Rows are one point carried round by a steady rotation, each followed by how many steps it has turned.
The counts run from 0 to 224.
[13, 26, 8, -3, -11, -1, -2, 12, 1, 1, -7, 3, 11, 0, 3, -6, -9, -5]
117
[2, -1, 10, 15, 8, 5, 3, 5, -11, 10, 1, -8, -15, 11, -10, 7, 19, -8]
62
[5, -2, 1, 5, 9, -8, -2, -8, 1, 6, -2, -27, -8, -3, -15, 11, -1, -3]
196
[-9, 6, 2, -6, 9, -14, 6, 10, -5, 10, -6, 12, -16, 13, 10, -6, 7, -11]
31
[-13, -7, 14, 19, -4, 6, -2, -13, -2, 7, -1, -8, -11, -1, 0, -15, 5, 16]
80
[8, 1, 2, 11, 10, -14, 0, -8, -2, 4, -1, -24, -9, 3, -17, 4, -5, 0]
195
[7, -3, 0, -12, 10, 9, 9, 13, -6, 2, 13, 0, -17, 9, -1, 8, 17, -10]
41
[13, 3, -9, 7, 0, -12, -1, 4, -12, 11, 17, 3, -7, 5, -17, 16, -6, 8]
170
[-5, 0, 3, 10, -11, 7, -9, -12, -13, 10, 3, 3, -5, 4, 2, -11, 4, 21]
77
[13, 12, 1, -3, 7, 5, -9, -3, 10, 8, -10, -15, 1, 10, 0, 8, -15, -17]
221
[14, 10, 8, 4, 3, -19, 2, 13, -1, -9, 11, 9, 4, 1, 0, -11, -7, -2]
141
[-14, 4, 9, 2, -14, 12, 0, 8, 13, 12, -12, -14, 1, -13, 7, -2, -1, 9]
104
[10, 24, 11, -5, -7, 0, -3, 14, -2, 3, -13, -2, 12, -1, 6, -4, -5, -10]
116
[0, -7, -2, -8, -4, 0, -14, -9, -13, 8, 14, -1, 0, -9, -2, 26, 1, -1]
179
[7, -1, -4, -14, 2, -5, -18, -26, 0, 0, 2, -16, 3, -7, 1, 0, -3, 3]
204
[20, 13, -2, -2, 7, 5, -9, -4, 10, 3, -8, -10, 2, 12, 0, 3, -14, -13]
222
[-12, -4, 8, -9, 17, -17, 7, 4, -1, -1, -2, 13, -9, 1, 15, -13, 9, -7]
29
[-11, -3, -6, -15, 4, -5, -17, -17, 3, 4, -9, -18, 0, -9, 5, -6, 3, 2]
207
[0, -9, -4, -7, -6, 0, -18, -16, -12, 10, 15, 6, 3, -8, -1, 19, -3, 2]
180
[6, 23, 13, -1, -3, -4, 0, 10, 4, 2, -13, -2, 14, -6, 6, -3, 2, -12]
115
[5, 14, -7, -13, 2, -9, 19, 13, 3, 10, -12, 5, -8, 5, 1, -4, -2, -2]
11
[-9, -1, 3, 9, 11, -29, -4, 9, -9, -3, 9, 3, -2, -3, -8, -2, 0, 2]
164
[-9, 4, -1, -5, -5, 10, -10, -8, -19, 8, 2, -7, 2, -8, 0, -5, 24, 4]
72
[12, -6, 0, -24, 6, 1, 22, 5, 6, -7, 5, -2, -9, -1, 2, -6, -1, 1]
17
[-4, -9, 9, -13, 7, -7, 6, -6, -2, -2, 5, 19, -8, 2, 22, -5, 0, -4]
26
[5, -10, 8, -11, -1, 5, -5, -10, -16, -8, 16, 12, -6, 5, 12, -3, 15, 1]
47
[1, 2, -2, 14, 1, -14, -8, -13, -5, 13, -1, -6, -11, 8, -9, 6, -15, 7]
191
[-19, -7, 0, 6, 5, -17, -15, -12, -6, 10, -1, -5, -6, -8, -4, 2, 4, 4]
186
[13, -2, 8, -2, 1, 10, -8, -15, -18, -5, 9, -7, 0, -2, -6, -5, 20, 5]
69
[-1, -7, -3, -8, 8, -1, -5, 0, -9, 2, 19, -13, -1, -10, -15, 18, 9, 0]
176
[1, -12, 7, -8, 3, 0, -5, -11, -14, -7, 19, 11, -10, 2, 9, -6, 16, -1]
48
[12, -8, 0, -8, -4, -1, 5, 10, 2, -7, 28, 3, -5, -5, -4, 5, -9, 9]
151
[-11, -9, 5, -5, 0, -7, -8, 12, -2, 7, 14, 12, 1, -9, 5, 21, 0, -4]
157
[16, 4, 8, 5, -4, 15, -4, -10, -19, 4, 9, -2, -6, 10, -6, 8, 10, -4]
66
[7, 4, -12, 9, 1, -16, -3, 13, -13, 12, 12, 0, -10, 6, -16, 12, -9, 4]
169
[1, 7, 15, 22, -8, 13, -2, -3, -1, 14, -10, -9, -4, 2, -2, 10, -5, -1]
85
[-12, -3, 4, -1, 14, -16, 4, 10, -1, 4, -4, 13, -12, 7, 11, -9, 8, -7]
30
[4, 11, 0, -4, 7, -15, 6, 26, -1, -6, 11, -1, 2, -5, -11, -5, 2, 5]
144
[9, -8, 1, -22, 9, 2, 21, 6, 8, -3, 4, -4, -9, -5, 7, -1, 4, -2]
18
[1, -5, 15, -5, -10, 5, 2, 10, 16, -6, 15, 6, 1, -8, 12, -1, -19, 8]
130
[4, 7, 26, 10, 1, -2, 5, -1, 14, -8, -7, -9, 11, -7, 9, -5, -9, -4]
111
[0, 5, 2, -10, -14, 13, -1, 20, 10, 4, 6, 4, -1, -10, 7, 3, -11, 12]
127
